One turn sends every row of this set to another row. A few are shown first. Where does it send the rows asked after them?
Q_471: [ -0.5  34.2  -8.2   3.6   1.3   1.5  -5.5  36.7  11.8   0.3   2.5   7.1
   1.8  -8.1 -10.5  -5.0  -4.5  -2.4 -52.9  -2.5  30.5   7.1 -12.4   0.2
 -12.0   7.8  -9.6  24.9  11.1   1.1 -13.8  -1.1   8.2   8.7  -7.1  -5.5
  33.7   6.7   3.2  -0.7  -5.3   0.4  -1.3  -3.5  -9.9 -18.3   4.6   7.9
  -5.7  -0.1 -22.7   6.2 -25.0]
Q_239: [ -4.1  25.2 -20.6 -11.8  -0.5   8.6  16.6  18.1   8.7  15.3  22.5   1.3
  16.3  -9.8   5.2  10.6   1.6  15.8   2.4  32.9  17.0  -2.0  21.6   1.1
 -24.4 -22.7  40.1  15.2   5.9   0.2  14.3   1.3  -4.1   7.7   5.8  -2.9
  15.4   0.5   7.2  -1.1  -1.3  -3.8 -12.9 -11.5  -1.5   8.1 -16.1  18.9
  -2.6  -9.0  -4.4 -12.1 -39.3]
Q_559: [  7.8   4.5 -13.7 -17.4  12.6  -9.3   0.7  26.6   3.4   1.4  30.3  -3.8
  20.3  -8.5  -5.8   5.4 -13.1   0.0   4.1  32.0  11.9   6.5  10.7  10.3
 -12.4 -13.6  41.0   9.2  18.5 -13.7  10.0  12.7   2.7  10.0  -0.3   0.0
  31.5  -0.1  14.1  -2.3 -11.3  14.3   2.7  -3.2 -23.7   7.8 -10.0   6.9
  -3.2   5.5 -14.2  -9.3 -35.3]
Q_94: [  4.4 -32.2  -0.4  25.7  -4.0   0.3 -11.0 -27.3   8.7   6.2  -8.7  -3.2
  -6.7  -5.9  43.8   6.3   9.7 -14.0  45.9  -8.4  22.0   1.8  -5.8   5.0
  -6.9  -1.2 -19.1  -3.9   6.5  -8.5   2.0 -11.5   4.8   8.1 -12.8  -0.3
 -16.9   6.3   3.9  -8.0  -4.8   2.6   6.3 -13.7 -19.5 -21.0   5.0  19.4
   5.6  -5.2   6.4  -5.0  24.0]
Q_26: [  2.9  32.2 -10.8   0.4  -5.8  -0.5   1.2  25.4  15.5   6.9  -4.1   4.6
   4.5  -3.3 -10.5  -9.4 -12.3   5.5 -50.7  -7.6  30.9   5.0  -7.5  -4.0
  -8.8   4.8 -13.2  25.4   9.5   1.7 -13.6  -0.6   4.8   9.7  -4.1  -7.6
  40.2   5.6   0.0   7.4   7.6   1.5  -2.2  -2.3   2.8 -22.6  -1.0   0.8
  -6.2  -4.9 -26.1   4.5 -27.0]
Q_397: [  2.0  -8.9  -6.1  22.5  15.8   1.0   2.9   0.0   5.6   0.7  -1.4  15.1
  -5.4  -8.4  26.8   8.6  -8.0  -4.0  -0.1 -13.5 -12.1  -1.8   4.3   2.2
  49.5  19.9 -39.2 -11.8   8.5   0.4 -26.2   3.8   2.7  -1.4   3.1   1.9
 -22.5  -9.4  -5.6   7.3  -2.9   4.5   4.7   8.5 -19.5  28.6 -16.0  37.6
   1.3   4.4   6.7   4.9   3.0]
Q_786: [ -2.2  -4.8  -5.3  22.8  15.2   2.6   6.9  -0.8   7.0   1.5  -3.6  14.7
  -6.9  -9.1  27.7   9.6  -4.0  -2.3   1.6 -11.8  -8.6  -2.7   6.4   0.9
  46.0  19.8 -39.1 -11.3   6.1   3.7 -27.0   1.1   4.5  -0.4   3.1   0.6
 -26.2 -10.3  -5.2   5.5  -3.4   0.8   4.3   4.9 -17.7  28.3 -12.8  42.4
   1.7   2.4   9.9   5.3   2.1]
Q_875: [  3.7  12.0 -21.9 -17.6  -4.2  -0.9  20.3   5.4  11.8  17.6  15.1  -1.8
  20.2  -5.7   2.9   1.8 -13.2  21.6   3.2  26.8  15.0  -3.1  22.7   1.5
 -13.9 -22.0  38.6  13.6   8.6  -6.5  13.3   6.9  -7.9   9.9   8.0  -6.7
  30.0   2.5   4.3   7.5   9.6   4.4 -11.6  -3.6   5.8   0.9 -19.3   5.9
  -2.5  -9.6 -14.0 -16.3 -37.6]
Q_372: [ 10.5   2.6 -16.5 -16.1   4.2 -10.3   9.8  11.3   8.9  10.6  21.6  -4.8
  21.4  -5.4  -2.0   0.4 -20.3  11.0   3.8  26.8  14.0   3.1  19.1   8.8
  -7.8 -16.2  37.4   9.4  17.5 -10.3   9.9  12.7  -3.8  10.4   3.3  -6.6
  41.3   0.3  11.9   6.1   4.4  16.1   0.8   4.1  -7.6   1.7 -18.1  -4.0
  -2.1  -3.0 -17.5 -16.0 -35.8]
Q_346: [-11.3   9.1   4.3 -17.2   9.1  -4.7  18.7 -18.3 -15.5 -15.9 -25.8  -4.5
   0.3 -18.1 -23.3   6.3   5.4  -0.4 -20.6 -17.2  -2.6  -5.9  15.4  -0.2
 -13.9  11.6  -7.0 -36.5  19.5  -9.9  -3.7   7.2  21.2   3.9  -4.2  -7.9
 -18.9   9.2  -7.1   5.1 -17.1 -13.5  -8.8  25.3  -9.2  17.8  -2.9 -34.3
  -9.9 -14.4  20.9  20.6   8.7]
Q_518: [  5.2  29.0  -9.0   0.8  -1.6  -3.6  -3.7  31.7  12.9   3.1  -0.3   5.9
   4.8  -6.0 -13.5  -7.0 -10.2   1.4 -52.3  -4.3  30.5   6.0 -12.2  -2.6
  -9.8   7.4 -11.8  25.5  12.5  -1.9 -13.1   1.7   6.4   9.8  -6.2  -4.3
  41.1   4.3   2.3   4.7   1.0   4.5   2.6  -0.1  -6.0 -19.6   2.3  -0.3
  -6.8  -2.0 -24.8   3.6 -24.8]
Q_47: [ -8.0   9.4   1.8 -17.6   6.4   0.3  20.7 -21.8 -15.1 -15.3 -25.8  -5.1
  -0.5 -17.0 -22.4   6.6   4.7   1.7 -19.1 -20.4  -1.9  -4.1  17.7  -1.9
 -12.8  10.7  -6.7 -33.2  16.1  -6.6  -4.6   6.8  20.7   2.7  -5.6  -9.1
 -21.6   8.0 -10.9   4.7 -11.4 -14.1 -10.4  26.9  -7.0  17.2  -5.6 -32.7
  -9.8 -14.1  19.1  19.4   6.3]
Q_785: [  1.6 -18.0  -1.1 -16.2 -11.2   0.2  -5.2  -4.8   3.2   2.7  15.3 -13.8
  11.3  -7.3 -19.8 -23.4  -7.6   0.8  18.0   7.7  -5.5   4.2 -47.5  -6.3
   3.6  -3.2  46.1  18.7  -0.7  -7.5  -2.6   7.4  -0.5   3.2  -4.6  -4.7
 -18.1   3.8   0.7  -3.7  15.6  16.9  -3.6   8.0  -7.0   0.1  -1.3 -38.8
   5.4   5.8  10.4 -12.9  16.9]
Q_738: [  5.3 -28.4  -0.4  26.4  -5.6   3.3 -12.2 -25.6   7.5   7.8  -5.6   0.8
  -7.4  -3.1  43.0   6.4   8.6 -12.5  46.4  -8.3  24.5   2.8  -9.3   7.1
  -6.9  -3.6 -17.5  -4.1   5.0  -9.1   2.3 -10.4   4.6   7.4 -11.1   0.7
 -18.4   5.7   5.0  -8.2  -5.9   2.4   6.2 -13.9 -19.2 -21.1   4.7  19.0
   6.3  -5.6   7.1  -4.9  23.8]
Q_478: [ -2.7  -4.5  -7.6  21.7  10.6   7.1  10.6  -6.6   8.7   5.8  -5.7  17.6
  -5.0  -7.0  31.3   7.9  -4.7   1.3   0.0 -13.0 -10.5  -4.5   9.3  -1.5
  46.1  16.7 -40.3 -10.5   2.8   3.9 -27.3   0.4   2.3  -0.7   5.2  -1.4
 -28.0 -10.9  -9.1  10.6   3.9   0.6  -1.1   4.8  -7.9  27.5 -15.9  41.4
  -0.5  -3.3   8.0   5.1   0.1]
Q_19: [ -4.4  -9.9   1.1 -12.8  -6.1   5.3 -12.8   5.6   2.9   0.8  21.1  -9.6
   7.1  -9.7 -19.7 -19.2   5.0  -8.7  16.6  14.5  -5.6   4.9 -49.2  -7.7
  -1.7  -1.7  45.8  21.1   0.2  -3.3  -4.4   2.4   4.7   2.2  -6.0  -3.5
 -27.1   3.4   5.0  -9.7   1.7   9.9  -6.5   1.2 -15.2   9.0   3.5 -25.8
   4.8   9.6  17.7  -7.6  18.6]
Q_463: [ -4.2  17.6 -14.8 -12.9  11.0  -1.2   4.9  31.6   4.3   7.6  30.2   0.8
  14.4  -9.8   0.7   9.4   0.6   3.6   1.1  37.7  14.4   3.6  11.3   4.4
 -21.1 -18.2  42.1  13.8  13.0  -5.8  13.6   4.1  -0.2   8.2   1.1   0.3
  14.5   3.0  12.9  -7.6 -16.7   2.5  -5.7 -10.4 -20.2  13.7  -9.6  22.2
  -3.2   1.7  -4.0  -6.4 -37.0]
Q_567: [  4.7 -12.4  -7.3  20.6  11.0  -0.2   6.7  -5.9   8.0   2.0  -5.1  12.4
  -4.5  -8.4  27.4   5.6 -12.6  -0.3   3.9 -14.6 -11.1  -2.4   7.4   2.7
  51.0  17.2 -36.2 -13.5   6.8   1.3 -27.4   5.0   5.5   0.1   4.0  -2.5
 -15.6 -10.2  -6.9   9.0   4.2   5.1   4.1   9.4 -15.0  25.1 -15.6  34.1
  -0.1   0.5   3.4   2.9   3.0]
Q_582: [  6.4 -30.5  -3.6  26.9  -9.2   4.2 -10.3 -30.7   9.8   8.7  -7.4  -3.1
  -7.6  -0.5  44.0   5.0   8.0  -9.9  44.8  -8.2  22.6   2.2  -4.3   5.1
  -6.8  -3.0 -18.7  -4.3   5.0  -8.6   0.6 -10.4   5.0   9.2  -8.2   2.5
 -16.5   7.9   3.5  -7.6  -3.1   3.4   5.2 -12.5 -17.6 -26.2   4.8  17.7
   6.2  -7.2   8.3  -5.2  24.7]
Q_189: [-10.4  12.1   3.5 -15.1   8.9  -3.7  18.6 -16.4 -14.2 -17.4 -24.7  -4.0
  -0.4 -18.0 -25.4  10.7   6.5  -3.3 -19.2 -17.3  -1.3  -1.9  12.5  -4.7
 -14.6  11.8  -6.0 -36.0  21.9  -9.2  -6.1   6.6  21.2   3.5  -5.8  -7.8
 -20.8   8.4  -6.5   4.8 -18.8 -13.7  -9.2  24.3 -13.1  17.9  -4.2 -31.0
  -8.9 -11.2  21.0  18.6   9.5]
Q_831: [-12.2   0.2  -2.5 -12.2 -12.3  14.5  -4.3   6.4   3.5   7.0  18.0  -6.8
   4.8 -11.1 -12.9 -17.0  12.8  -1.3  17.5  15.2  -1.7  -0.5 -47.3 -12.6
  -8.6  -7.6  47.7  22.5  -8.7   0.3  -2.1  -2.6   3.2  -0.6  -2.8  -2.6
 -37.3   3.8   4.3 -11.4   3.4   0.1 -14.6  -7.1  -4.0   9.5   2.0 -17.9
   7.2   3.2  24.8  -5.1  14.2]
Q_347: [  4.7 -27.6  -5.7  26.5  -6.5   4.0  -9.9 -27.9   9.4   7.3  -7.1   0.2
  -6.1  -3.9  43.9   7.2   9.4  -9.8  43.4  -6.6  22.6   2.9  -6.1   4.5
  -6.9  -3.9 -18.6  -3.0   6.4  -8.9   2.3 -11.6   4.8   4.7  -9.8   2.5
 -18.7   6.8   3.4  -9.7  -4.2   0.9   6.1 -14.0 -17.6 -22.0   3.6  19.2
   7.0  -7.4   7.4  -6.0  24.9]
Q_105: [ -3.2  40.9 -10.2   2.5  -2.1   2.9  -1.3  35.1  11.3   7.6   1.5   7.0
   3.5  -7.5  -8.6  -2.3   1.9   2.4 -52.6  -0.8  31.1   3.2  -9.0  -4.6
 -19.0   3.8 -10.9  25.7   6.8   3.4 -11.5  -4.6   6.8   7.8  -7.1  -4.1
  29.8   6.4   0.9   0.4  -4.6  -4.7  -6.5  -5.9  -2.6 -15.7   4.5  11.5
  -5.9  -2.2 -19.2   4.9 -25.9]
Q_943: [-10.5  13.4   2.1 -14.1   8.6   0.4  20.9 -16.0 -15.2 -15.9 -24.4  -3.7
  -3.9 -16.6 -23.8   8.8   9.4  -1.9 -19.4 -15.9  -1.1  -4.5  16.1  -2.8
 -15.4  11.1  -4.5 -36.2  17.6  -7.1  -3.7   3.1  20.1   3.3  -6.2  -7.7
 -23.8   8.5  -9.2   2.0 -18.7 -17.4 -13.8  21.4  -9.8  22.1  -5.0 -29.6
 -11.4 -11.8  21.2  18.6   9.6]
Q_178: [-10.5   0.5  -8.4 -12.1 -21.7  14.3   4.7  -9.1  10.2  13.9  11.1  -6.0
   7.1  -9.4 -10.9 -20.8   7.9  10.6  17.6  10.9  -1.0  -4.4 -40.0 -13.4
  -7.1  -9.5  45.8  23.4 -12.7   1.0  -0.3  -3.2  -1.9  -1.5   2.0  -6.5
 -31.4   3.1  -2.7  -5.0  15.8  -1.2 -17.6  -4.9  10.3   6.2  -3.2 -22.8
   7.4  -2.9  22.8  -9.8  15.4]
Q_456: [ -0.4 -10.6  -8.6  21.2   8.0   3.9   9.7 -10.5   9.6   5.8  -6.2  14.3
  -3.9  -4.9  28.4   9.1  -9.8   1.4   3.5 -14.5  -9.6  -3.7  12.2   1.1
  50.6  17.0 -39.6  -8.8   4.8   1.4 -26.2   2.9   3.3  -3.1   6.1  -1.7
 -23.0 -11.0  -9.9   9.8   5.2   4.4   2.8   8.1  -8.3  24.4 -16.5  37.9
   1.1  -0.6   7.3   2.3   3.6]
Q_452: [ -1.4 -11.4  -6.9 -13.9 -23.1   8.8   4.1 -13.6   7.9  12.5   8.8  -9.3
  10.8  -5.5 -12.7 -24.4  -2.7   9.3  18.6   3.2  -3.3  -3.4 -38.3  -9.0
   1.1  -6.7  43.7  19.6  -6.4  -3.6  -5.8   3.0  -1.3   0.0   1.4  -8.3
 -19.2   2.3  -1.9  -3.4  23.1   9.8  -9.9   3.7   8.1  -0.2  -5.4 -35.2
   6.2  -2.8  13.2 -12.4  14.7]
Q_916: [ -9.3  15.4   2.5 -14.7   5.4  -1.0  23.1 -20.2 -14.5 -13.5 -28.2  -2.0
  -0.5 -18.8 -21.2   7.1   8.7  -0.5 -18.7 -18.0  -1.2  -6.8  17.8  -3.7
 -15.0  10.7  -4.0 -32.0  17.3  -6.6  -5.8   4.6  21.0   2.3  -4.3  -8.4
 -21.1   8.6 -10.7   4.0 -16.9 -16.6 -10.7  23.8  -8.4  18.3  -4.3 -28.2
  -8.8 -12.5  21.9  18.8   9.2]
Q_670: [ -2.6  38.9 -14.3   0.8  -6.4   7.0   1.5  27.3  11.9   8.9  -3.6   8.8
   2.7  -5.2  -6.4  -6.8  -3.3   6.5 -54.2  -4.8  32.4   0.1  -6.3  -5.9
 -15.6   1.6 -10.4  28.9   4.8   4.2 -12.4  -2.5   3.1   6.9  -4.8  -8.3
  32.0   5.9  -2.9   1.3   5.7  -4.0  -4.0  -4.8   4.5 -18.7   0.6   8.1
  -7.8  -7.4 -21.4   4.9 -27.8]
Q_425: [  7.2 -29.9  -1.4  25.2  -6.6   2.4 -11.0 -29.8   9.6   8.4  -9.0   1.7
  -6.7  -1.7  43.5   6.6   8.1 -11.7  45.8  -7.2  23.4   4.5  -5.8   4.8
  -6.9  -1.9 -21.0  -5.8   7.2  -9.1   1.9 -12.1   3.4   6.3 -10.1  -0.6
 -16.2   8.7   4.1  -7.7  -3.2   3.8   7.1 -11.0 -19.4 -23.7   1.9  17.7
   6.6  -7.5   4.0  -5.5  25.2]

Q_94 -> Q_582
Q_478 -> Q_397
Q_943 -> Q_346
And these:
Q_471 -> Q_26
Q_463 -> Q_372
Q_785 -> Q_178

